128 stands for zero in the data rows.
What is the hidden score of each row? Scores go from 0 to 30, and 15 is about the middle. The score is a weighted sum of the row's numbers plus the product of two more (or one squared), each taken from its middle value.
[153 125 146  91 116 178 160 149  61 142 100  96 147 126 113 153 172  95
  77 115 106 151 123 147]: 16
[108 126 110 153 120 114 164  76 141 165  71  85 137 143 135 145 141 160
 159 173 118  84  95 130]: 12
[111 161 177 180 152 132 149 125 130 123 173 142 105 100 108 104 101 152
 134 142 177 170 173  86]: 15
[137 110 163 102 143 143 183 194 101 110 129  86 131 110 100 163 147 105
  61  77  60 125 142 148]: 20
[170 185 126 136 119 147 168 150 172 106 147 128 119  74 158 107 120 129
 182 115 127 152 130  83]: 7
[142 126 109  99 100  72 144 112  85 115 108 127 115 147 120 116 102 129
  98 127 188 158 112 109]: 9
[106 165  82 101 186 182  85  85 146  94 163 138  73 165  79  64 115 170
 167 185  89 157 106  86]: 28
[121 154 138 190  94  91 122 110 126 193 108 117 143 102 147 131 182 177
 174  86 144  76 110 145]: 13
[139 127 112 100 100  89 147 114  86 115 111 130 116 152 111 116 101 130
 109 130 189 162 110 109]: 10
[172 127 142 120  76 107 185 106 142 125  82 129 121  73 122 121 136 116
 185 126 109 108  57 128]: 8
[154 134 159 174 148 117 151 144 141 169  76 120 147 168 168 180 189 142
 163 110 135  76 111 150]: 10
[126 111  65 141 169 134  69 127 115  97 111  67  57 137 146 136 129 154
 106 181 109 107  96 153]: 19
[176 154  72 139 140 155 131  69 172  98 118  80  90 182  77  83  82 162
 123 209  85 128  82  91]: 14
[ 89 130 159 114 110 148 106 138 130  98 151 117 133 122 173 136 138  93
 143 115 130 177 135 113]: 15
[ 49 120 130  71 178 174 112 126 169 117 122 158  92 111 141  96 141 113
 162 129 101 182 135  93]: 24
[129 175 134  93 127 108 130 167 115 132 197 145 162 131 168 164 109 155
 100  98 113 153 176 114]: 13
[ 25 116 129  72 177 175 105 129 171 104 123 149 100 106 152 111 151 104
 169 130 112 181 133  85]: 29
[109 161 169 192 152 135 140 126 126 119 181 145  94  86 116  91  99 160
 135 147 180 162 169  94]: 14
[158  81 141 137 117  92 171 129 118  99 112 106 112  94  84 122  97 157
 101 100  81  87 110 144]: 15
[102  52 110 143 151 120  52 122 128 121 102 100  79 139 164 178 154 125
 123 163 160 106 100 199]: 17
[126 111 120 121 140 162 140 115 183 119  83  87 115 118 138 128 107 110
 125 158 103 148 102 100]: 10
[ 94 104  97 110 195 114 107 206 125 149 133  95 114  97 191 203 131 152
  66 121 109 114 159 155]: 21
[130 114  54 140 181 134  73 126 121  92 115  43  65 143 144 134 130 162
  99 177 104 107  89 150]: 16
[105 127 159 120 106 143 107 142 130  98 143 119 130 121 181 140 143  86
 146 117 131 174 138 112]: 14
[144 150  82 164 139 122  79 104 169 149 175 150 120 141 104  95  93  99
 149 183  85 135 146 143]: 20
[115 123 105 148 124 122 173  82 145 171  59  82 140 146 132 148 133 166
 145 181 119  96  77 130]: 10
[126 140 122 133 105  61 128 154 125 146 129 137 159 144 145  94  89  75
 150 151 134 129 202 182]: 22
[ 85 113  91 107 193 105 102 185 119 161 137  95 117  96 202 198 133 154
  54 118 113 120 159 150]: 24
[118  68 120 130 110 112  64  54 142 130 143 167  93 142 109 146 126 118
 114 168 202 151  92 122]: 16
[149 128 149  71 123 165 160 151  60 135 101 102 141 127 111 149 175 102
  76 117 103 145 123 152]: 16
[155 126 160  74 118 161 165 150  75 145  96  96 151 125 104 152 172 108
  79 115  96 158 124 152]: 15
[149 125 115  94  99  74 137 111  88  97 114 126 122 143 113 116 101 129
  98 128 191 154 109 111]: 12
[123  70 155 113 130 108 149 108 141 126  99 135  95 101 129 145 121 113
 138 126 116 122 100 128]: 9
[101 159  69  98 189 168 103  90 151  88 158 136  70 163  78  71 114 177
 157 184  91 157 110  88]: 29
[115  92 116 105 141  77 124 181  87  85  67  45 113 160 174 146 122 132
 102 149 152 118 134 187]: 18
[101  75  73 115 136 147 102 167  69 100  69  69 129 126 178 128 145 128
  86 155 126 117 103 170]: 19
[121 160 138 194  92  85 123 116 122 200  88 116 142 100 140 136 186 167
 161  90 151  72 106 147]: 17
[126 196 140 102 129 109 131 165 112 132 196 147 156 129 170 168 102 153
 101  92 121 165 179 114]: 15
[148 131  85 115  77 130 133 105 156 128 127 147 125  75 145 124 150  95
 131 125 144 175  61  69]: 17
[103 104  87  99 192 118 104 198 122 144 129  98 120  90 184 193 132 148
  65 118 109 107 164 154]: 25
[160 108  91 146 125 145 169 133 159  89 105  87 142 126 104 103  77 146
 100 127  69 110 115 115]: 13
[128 103  63 146 185 137  83 126 125  87 116  46  77 139 145 131 128 156
  97 194  98 113  91 157]: 16
[105 176 173 177 149 135 146 127 127 119 188 144 103 100 107  97  98 153
 140 150 186 167 167  97]: 15
[128 101 177 110 143 135 112 113 112 148 126 123 107 142  96 193 166  98
 123 146 134 123 120 172]: 16
[ 87 164 111  75 142 161 134 124 169 111 124 143 130 104 143  81 163 116
 217 127  97 162 108  94]: 25
[119 159 147 184  92  79 122 113 128 205  91 118 140 107 149 133 179 170
 158  78 146  66 115 144]: 13
[150 143 183 184 163 141 148 155 136 110 137 157 126 165 121 138 146 129
 122 115 166 139 128 128]: 17
[ 98 132 163 117 100 140 109 144 132  90 150 119 128 121 171 136 138 104
 146 118 130 176 142 116]: 19
[156 135 136 155  95 112 128 179 150 120 134 107 135  87 102  93 126 154
 106  37 102  97 135 141]: 18
[ 67  74  86 169 159  94 110 134  99 162  49  54 110 116 201 193 195 154
 125 149 141  79 113 182]: 23
[176 201 108 160 163 149 115 105 151  91 179 105  69 122  90  84  62 189
 137 153 116 142 133  85]: 10
[ 94 109  91 109 194 114  98 209 126 143 134  96 118  99 208 204 130 157
  57 119 105 114 154 160]: 24
[106 116 132 109  74 147  99 110  66 116 188 157 195 195 131 125 126 110
 132 124 150 120 158 105]: 10
[149 128 151  70 118 164 164 153  59 135  98 100 144 123  95 158 168 103
  94 110 106 143 124 163]: 18
[101 161 175 175 152 133 143 129 131 121 167 144  98  94 115  97  92 160
 135 151 177 166 164  89]: 16
[ 28 126 120 118 173 129 128  95 124 161 104 143 125 136 139 112 174 159
 179 139 127 114 122 112]: 24
[140 157 103 153  85 113 115 145 194 164 157 160 163  73 175 105 140  39
 192 145  92 135 144 159]: 11
[163 168 158  98 116 154 177 160 118 128 115 110 141  87 149 159 188  76
 134 107  84 143 102 133]: 14
[145 124 165 158  82 105  68  98 158 153 129 145 111 129 112 126 151 145
 165 113 169  95 111 161]: 15
[122 121 117 115 139 162 148 111 194 116  83  99 111 121 143 128 107 106
 127 166 107 141 113  99]: 14
[157 125 139  95 146  87 165 141 125 165 136 163 114  98 112 162  87 170
  91 114 105 100 142 126]: 10
[124 189 138 103 125 111 130 157 108 131 178 148 163 129 163 174 106 147
 105  96 115 168 187 114]: 19
[169 162 135  98 166 147 132 128  98 126 143  92  85 142  65 142 141 132
 105 150  81 139 109 129]: 21
[121  77 117 130 108 118  70  60 147 144 140 166  96 144 110 145 124 122
 111 164 205 142  82 121]: 16
[130 147 124 137 105  55 127 152 125 144 131 137 154 147 147 102  82  88
 154 142 132 129 207 183]: 20
[128 101  56 142 171 133  77 126 120  89 112  63  62 135 135 136 132 160
 103 182 111 112  87 156]: 20
[114 173 178 167 156 132 149 128 129 124 174 144  90  87 117  92  87 165
 143 146 173 161 164  89]: 11
[110 149 141 135 156 158 128 144 178 117 141 126  77  73 158 126 109 118
 149 118 132 166 158  78]: 18
[111  92 148 152 112  70 177  73  93 181  66 118 114 109 122 159 148 163
 161 134 137  66  94 150]: 10
[ 97 129 164 114 107 144 110 137 131  94 155 116 131 115 175 138 136  89
 145 121 128 172 138 111]: 14
[160 134 132 166  89 112 127 168 153 114 131 105 130  82  83 110 125 155
 113  36  91  97 128 136]: 24
[140 110 158 115 148 139 175 187 106 108 134  85 129  98  97 164 149 113
  82  76  73 123 141 143]: 20
[138 158 100 152  91 117 122 141 190 157 148 162 179  80 174 115 137  56
 187 136  93 135 152 161]: 12
[ 94 108  82 101 187 106 106 185 127 154 132 104 114 101 190 199 133 150
  63 125 110 114 165 159]: 27
[157  68 137 138 119  87 171 128 118 102 113 113 109  92  79 123  91 151
 107 103  79  88 107 141]: 15
[156 155 150 101 114 143 185 165 122 132 112 115 140  92 139 163 186  73
 139 106  91 141  94 133]: 15
[ 68  65 106 120 181 141  80 172 144 108  84  74  84  90 211 163 167 100
 104 138 121 131 111 157]: 21
[103 112 129 115  83 140  93 105  80 112 187 160 196 184 136 121 124 100
 130 121 162 123 150 107]: 9
[ 79 169  98  90 144 156 136 127 165 110 126 147 131 113 144  89 158 118
 190 124  99 154 100  89]: 25
[101 115 131 118  72 144  91 101  69 111 190 161 204 183 132 125 127 106
 135 119 156 128 151 104]: 12
[125 183 140  98 127 107 130 163 114 132 203 151 164 129 172 165 108 150
 107 100 120 167 175 116]: 13
[141  57 171 138 107  94 118  47 130 131 110 158  86 130  82 147 120 144
 151 165 168  78  91 176]: 11
[104 171 165 172 144 135 143 126 131 116 185 137 100  98 111  91  98 169
 140 151 170 155 166  87]: 16
[154 103 132 103  94 128 170 100  84 124  89 124 132 117  84 112 116 143
 116 137 125 109  93 145]: 13
[127 176 135  95 127 117 130 161 111 133 196 146 163 126 166 169 100 147
 101 107 116 160 176 110]: 13
[167 114 162 103  98  55 187 117  77 115  74 100 111 140  89 115  97 151
 137 137 148  99 114 156]: 15
[ 95 145 110  78 139 169 141 124 167 104 125 148 130 108 141  66 156 118
 188 128  97 169 105  88]: 22
[163 160 155  94 109 150 180 173 122 138 112 100 139  88 146 167 176  66
 136  97 103 144 102 131]: 10
[142 127 145  73 122 168 160 158  59 135  99  96 150 125 109 160 171 100
  95 111 100 152 126 158]: 17
[174 162 126 130  64 142 112 140 107 143  96 117 158 103 112  74 140 144
 126  86 135 119 110 141]: 13
[164 136 192 185 158 146 142 154 138 107 132 152 131 163 120 138 153 132
 122 116 166 135 127 126]: 21
[ 88 160 105  79 144 164 135 126 174 107 122 148 132 111 146  66 162 115
 202 128 106 155 112  96]: 22
[126 147 126 131 101  69 128 144 128 143 131 136 156 151 151  98  80  71
 153 149 131 128 183 176]: 11
[149  74 143 139 118 104 172 128 120  95 109 112 112  87  85 121  96 153
 112  98  72  91 114 139]: 16
[176 173 156 125  73  74 139 150 113 121  91 107 139 135 122  89 120 158
 143  78 163  94 143 164]: 12
[197 120 148 163 153 144 149 195 146 100 118 112 145 161 122 142 128 136
 105  61  82 102 127 131]: 16
[181 151  76 137 145 157 131  67 174 109 119  81  97 167  89  81  93 161
 126 194  95 124  66  96]: 6
[130 112  76 106  85 149 116  94  90 132 117 152 138 127 110 110 126 120
  90 130 169 188  72  96]: 25
[127 125 142 142  97 123 136 161 116  54 161  89 153 130 132 113 108 134
 114  85  97 148 143 126]: 23
[120 113 121 117 139 156 140 114 204 117  84  99 115 119 138 130 110 105
 128 163 104 143 103 106]: 14
[133 124 127 135  80 134  86 118  99 168 150 169 176 147 105 108 141 127
 129  77 156  72 139 119]: 12
[ 84  43 116 145 165 119  57 122 127 117  97  92  75 146 166 192 146 128
 120 173 158 107 117 206]: 20
[148 147 127 157 145 130 159 161 155  82 159 104 101  91 115  99  77 162
 125  88  96 128 178 102]: 14
[112 170 171 193 152 132 147 128 131 119 171 142  98  90 109  97  97 157
 133 144 178 164 174  83]: 17
[166 147 136 105 160 150 134 120 109 120 137  88  91 138  83 144 144 130
  96 150  82 142 107 129]: 17
[143 152 127 155 146 140 151 165 153  92 159 105  99  83 100 112  74 163
 122  86  89 128 162  99]: 19
[114 117 162 136  98 116  84  77 124  99 160 137 130 175 139 145 134 123
 162 160 168 140 126 161]: 14
[ 97  50 117 145 153 117  53 115 131 118 100  89  87 148 172 179 151 124
 118 178 159  97 103 203]: 15
[132 144 126 132 104  73 125 153 125 140 131 143 153 154 149  90  90  69
 149 146 130 128 208 180]: 17
[154 126 162 144  96 107  65  97 151 157 128 145 116 133 112 126 150 143
 160  99 165  90 106 165]: 10
[172 151 159 102 115 150 185 174 120 138 116 103 137  80 146 157 192  97
 141 104  89 145 103 134]: 12
[162 158 127 126  71 144 110 149 109 143 100 123 157 115 110  86 147 145
 128  86 137 114 114 149]: 16
[140 124 107  95  94  82 141 114 100 114 105 128 117 150 119 112 105 131
  96 131 182 157 113 116]: 12
[152 111 103 142 122 144 184 130 168  94 108  65 139 130 102 111  87 150
  95 129  67 105 114 120]: 12
[165 158 153  92 115 139 177 164 124 135 113 106 135  94 139 152 205  79
 138  95  87 141 100 134]: 15
[ 87 144 148 160  89  92 136  98  87 154 125 101 148 142 159 155 174 152
 168 131 152 124 129 135]: 17
[ 74 170 104  49 196 147 128 153 158 142 167 183 129 122 130 125 116 167
 118 109  97 153 175  90]: 27
[178 115 146 153 151 151 154 215 157  75 116 109 145 153 119 150 129 136
 102  61  86 113 128 136]: 23
[100 110 130 120  78 149 102 103  57 120 189 157 198 197 132 122 129 103
 138 124 154 122 160 102]: 8
[132  96 187 109 139 141 113 106 105 145 126 121 102 147 104 186 160  96
 121 138 134 124 122 188]: 12
[130 143 123 133 109  70 127 156 129 133 130 135 162 149 153 111  83  64
 153 149 130 126 192 190]: 13
[171 105 135 132 130 171 116 151 116 123 139 181 208 203 128 159 146 108
 126  96 146  79 141 117]: 8
[167 150 127 117 107  98 179 118 135  92  51  67 136 174 106 108  81 146
 129 158 133 113 119 137]: 15
[105 111 131 108  68 140  97 114  51 119 174 161 196 182 129 125 126 108
 138 118 155 121 160  95]: 13
[184 189 128 145  70 114 129 148 162 143 114 130 141  77 154  87 165 117
 172  80 122 113  85 124]: 11
[160 131 178 168 157 146 150 147 142 103 133 146 133 161 126 135 150 130
 119 112 174 137 130 125]: 12
[ 74 136 135 162  91  95 135 102  83 143 126  99 146 145 180 154 181 151
 164 131 144 127 127 134]: 17
[ 95 169 107  87 145 176 138 125 180 103 119 150 134 105 141  73 169 117
 201 125 104 154  99  89]: 23
[149 135 158 175 161 121 151 143 136 166  69 123 145 158 164 176 185 152
 166  99 136  74 114 142]: 9
[164 156 127 125  66 145 112 145 104 149 100 119 148 107 116  81 146 144
 129  76 139 112 121 141]: 13
[111 168 180 177 156 131 146 126 128 120 180 145  93  98 110  89  92 168
 137 151 180 174 166  81]: 15
[168  87 136 111  95 127 170 100  76 121  82 127 131 110  90 112 118 137
 117 134 122 112  85 143]: 8
[129  96  63 147 183 129  82 125 120  90 111  52  63 140 143 135 130 156
 107 190 109 112  97 146]: 16
[131 139 127 133 107  67 125 143 128 149 129 136 162 151 142 104  84  69
 141 150 132 127 205 183]: 15
[149 136 145 159 157 114 154 139 137 166  77 123 145 187 163 185 192 148
 154 107 139  83 114 145]: 10
[167 107 129 133 130 177 116 140 112 126 135 174 180 213 127 164 155 107
 125  93 146  84 138 115]: 8
[ 96  56  90 143 153 125 117 192 120  76 104  37 101 102 163 149 130 137
  72  98  74  98 127 174]: 23
[148 134  86 117  83 126 133 107 147 131 128 159 129  85 148 125 152 100
 135 114 152 174  66  65]: 16
[108 169 185 176 158 134 144 128 130 122 176 143 103  88 114  94  86 160
 140 148 188 173 168  85]: 12
[151 127 144  76 120 160 153 157  60 133  99 102 147 128 103 158 161 100
  87 112  98 143 124 156]: 17
[160 119 136 134 131 173 119 134 111 127 140 192 188 206 122 161 147 106
 126  93 146  67 138 119]: 14
[190 157  70 130 137 150 133  63 178  98 117  83  91 164  75  97  73 167
 125 203  93 125  83  97]: 10
[183 113 147 148 153 156 159 204 156  81 117 110 144 163 119 146 131 133
 107  48  86  98 129 129]: 14
[109 178 169 174 153 135 142 129 127 126 169 146 103 100 112  93  89 162
 137 148 186 161 175  76]: 15
[175 194 132 148  58 119 128 157 166 149 111 126 145  61 149  96 172 113
 182  77 120 114  95 126]: 15
[129 108  66 146 180 134  76 126 123  89 109  51  60 135 141 131 134 159
 105 170  99 113  88 153]: 17
[154 125 163  83 114 175 161 145  66 137  98 104 144 128 106 158 165 103
  80 114 108 148 123 148]: 16
[148  71 142 139 112  98 185 131 123  86 106 108 107  79  70 121  90 150
  94  87  86  85 112 136]: 20
[128 106  80 139 173 137  73 127 123  86 113  63  69 141 144 136 130 156
  92 186 101 116  76 161]: 18
[151  72 141 132 113  97 182 131 120  86 118 110 107  83  85 124  96 151
 108 100  98  84 113 142]: 15
[142 129 158  96 126 179 159 156  55 137  91 102 144 128 105 157 166 109
  86 107 102 150 120 153]: 19
[ 95 156 135 170 142 107 151 113 134 172 116 113 111  98 151 139 127 175
 188 129 155 102 143 106]: 11
[146 135  85 120  95 126 136 104 148 127 130 152 127  87 147 123 159 103
 130 117 148 178  64  71]: 16
[ 67 161 106  51 194 145 128 158 150 140 176 188 129 120 131 128 115 173
 129 110  94 150 172  89]: 26
[ 78 169 103  85 150 159 138 125 169  98 120 150 128 113 141  74 162 119
 208 128 110 166 105  85]: 28
[119 125  99 136  95 143  94 143 129 177 133 154 180 126 148  95 118  71
 134 143 108 148 157 158]: 10
[ 90 106 101 105 194 106 103 196 124 150 133 107 117 100 198 197 130 147
  52 117 111 108 154 156]: 23
[158 125 167 136 162 159 128 161 177 102 108 136 123 140 170 173 154  92
 125  93 119 136 122 122]: 11
[148 136 150 180 144 119 155 137 142 153  84 122 154 181 171 178 174 145
 161  97 133  84 119 139]: 8
[122 113 118 117 142 157 142 123 173 118  83  91 108 114 148 128 111 104
 127 155  98 138 107 101]: 11
[118 101 193 154 121  90 177  96  99 130 127 148 107  97  67 107 120 153
 121 156 162 120 104 134]: 21
[ 38 113 127  84 181 170 108 128 165 111 123 155  95 108 142  90 146 107
 162 129 114 186 137  94]: 26
[173 174 155 129  74  69 139 157 107 126  90  94 138 136 115  79 116 153
 145  74 165  99 145 164]: 14
[152 132  87 120  81 127 140 108 150 126 128 154 131  86 147 124 150  90
 137 122 150 164  61  69]: 15
[180 148 136 103 154 146 141 117  97 124 145  96  85 138  78 146 146 131
 105 150  82 143 105 129]: 15
[ 97 110  83 112 187 110  97 203 123 139 131  99 111  93 205 199 130 150
  69 119 115 119 151 155]: 26
[ 78  44  78 116 138 149  66 137  78 126 126 110 157 153 156 159 147 112
 100 146 138  81 132 151]: 19
[103 172 178 173 155 136 149 128 130 118 171 139  90  95 109  82  94 163
 131 148 188 156 162  83]: 14
[ 63 171 103  63 216 152 125 150 146 140 182 174 130 125 131 125 111 174
 124 109  95 155 169  98]: 24
[140 128 173 162  94 111  62 101 159 155 130 149 111 133 107 123 147 145
 160 109 166  94 113 171]: 15
[151 128  94 111  95 168 159 102 131 115  75  86 163 153 100  90 107 138
 107 156 112 132  86 123]: 12
[159  66 139 132 117  94 180 127 121 103 109 112 114  89  85 122  98 160
 107  92  84  75 108 137]: 11
[152 155 107 102 154 130 152 146 175 151 131 130 142 128 126 160  77 164
  85 142  84 123 133 103]: 13
[114 147 141 187  97  89 124 116 124 203  89 117 139 101 142 132 173 173
 167  90 148  78 110 150]: 14
[108  89 132 174 117 103  56  83 177 176 166 186 141 146 146 137 118  56
 155 170 139 124 167 205]: 8
[120 169 172 181 148 132 140 127 128 122 182 146  99 103 111  89 103 157
 138 139 177 160 157  92]: 13
[147  92 134 104  93 129 162  94  85 125  74 126 128 116  93 110 113 140
 119 135 126 108  97 143]: 14
[157 116 136 136 128 168 117 137 117 126 140 175 174 208 127 164 144 102
 125  79 144  77 146 115]: 12
[179 154  63 137 146 157 133  66 163 107 116  93 102 167  76  91  72 178
 125 208  82 121  66 106]: 10
[153 136 135 161  90 108 130 183 142 115 134 112 133  85 103  88 128 154
 117  32  89  93 129 135]: 21
[153 164  93 103 157 133 163 135 186 158 137 131 146 130 128 152  69 173
  90 143  90 130 136  99]: 12
[ 98 109 125 144 132 128  95 150 186 168 156 172 139  85 172 130 123  19
 141 140 106 155 179 148]: 11
[132 149 122 133  99  65 126 149 128 138 129 135 159 157 151  99  90  68
 149 140 131 126 206 182]: 15
[146 127 171 153  86 109  70  96 158 160 128 148 110 129 113 125 135 146
 152 110 168  99 110 182]: 11
[165 180 157 129  80  62 142 151 106 124 100  99 136 134 118  92 123 149
 147  63 162  98 138 155]: 13
[147 136  88 119  75 126 134 103 144 127 127 140 127  87 144 123 161  95
 130 120 153 184  71  74]: 17
[106  86  73 113 133 151  93 168  73 118  71  75 130 125 189 136 161 126
  97 139 127 124 110 166]: 18
[ 31 104 101  71 155 180  92  94  93 125 151 198 163 181 103  79 131 123
 152 132 131 125 153  83]: 24
[ 95 115 122 150 136 128  83 141 174 170 160 167 138  79 177 128 119  18
 155 142 105 160 184 145]: 9
[ 76 169 107  46 210 145 124 148 149 137 164 185 128 127 134 126 112 165
 122 106  93 152 167  88]: 24
[118 115 116 120 135 159 142 111 199 119  78 101 118 117 142 129 113 102
 128 149  98 137 104 106]: 16
[160 106 133 137 129 157 117 141 111 121 133 169 192 208 125 154 150 104
 125  87 136  81 143 112]: 10
[124 162 174 172 156 130 145 127 131 123 181 138  96 100 115  96 102 163
 137 144 174 149 170  99]: 10
[166 162 128 129  75 137 119 146 104 148  96 119 151 119 112  77 156 143
 130  87 137 114 117 139]: 14
[143 127 149  72 119 167 163 145  65 137 104 107 146 127 106 163 176  95
  88 108 108 145 124 146]: 19
[130 143 125 135 106  62 127 151 127 146 131 138 160 149 145 105  82  69
 136 149 133 129 202 195]: 14
[142 112 159 112 144 141 168 185  95 112 133  88 128  89  89 156 146 111
  68  75  64 126 147 146]: 21
[130 109  89 111  81 155 118 102  97 130 117 140 136 124 113 105 126 115
  82 130 162 164  87  88]: 23
[110 165 175 172 154 131 149 129 130 118 168 142  95  96 111  97  91 163
 134 140 192 156 170  92]: 14
[144 136  74 122  88 128 133 113 151 129 130 154 129  87 144 123 149  90
 134 123 150 173  71  71]: 18
[163 110 136 133 129 166 108 136 107 126 137 173 199 198 118 157 149 110
 123  88 147  95 144 114]: 10
[103 117 105 166 126 113 174  75 152 178  51  87 146 147 142 150 138 163
 148 173 121  95  96 128]: 12
[137 170 166 111  77  80 145 136  70  81 129  94 151 184 147 105 100 139
 145 128 161 146 162 147]: 21
[180 155  96 125  98 143 180 111 190 113  94 100 148 111 144 106 125 118
 165 153  95 125  66 107]: 5
[159 129  66 130 130 139  90  63 129 120 161 130  76 134  81 100 113 152
  96 175 144 167  72  79]: 14
[131 143 127 134 104  67 130 144 127 143 128 139 162 143 144  97  81  67
 143 148 130 127 191 179]: 13
[165 127  55 131 129 130  83  65 131 118 161 136  82 139  89 110 100 148
  99 164 146 178  71  70]: 12
[142 159  85  98 150 134 163 140 179 148 133 128 141 128 129 162  79 161
  87 139  86 126 143 102]: 22
[156 106 135 134 129 165 111 149 115 126 140 184 193 209 123 153 146 104
 126  84 147  78 139 123]: 9
[ 94  70  78 119 135 150 104 159  84 103  71  60 125 126 183 138 151 126
  87 149 124 123 103 171]: 21
[ 49 118 129  89 197 175 108 127 162  98 125 151 100 118 142 100 143 113
 168 129 113 160 138  91]: 24
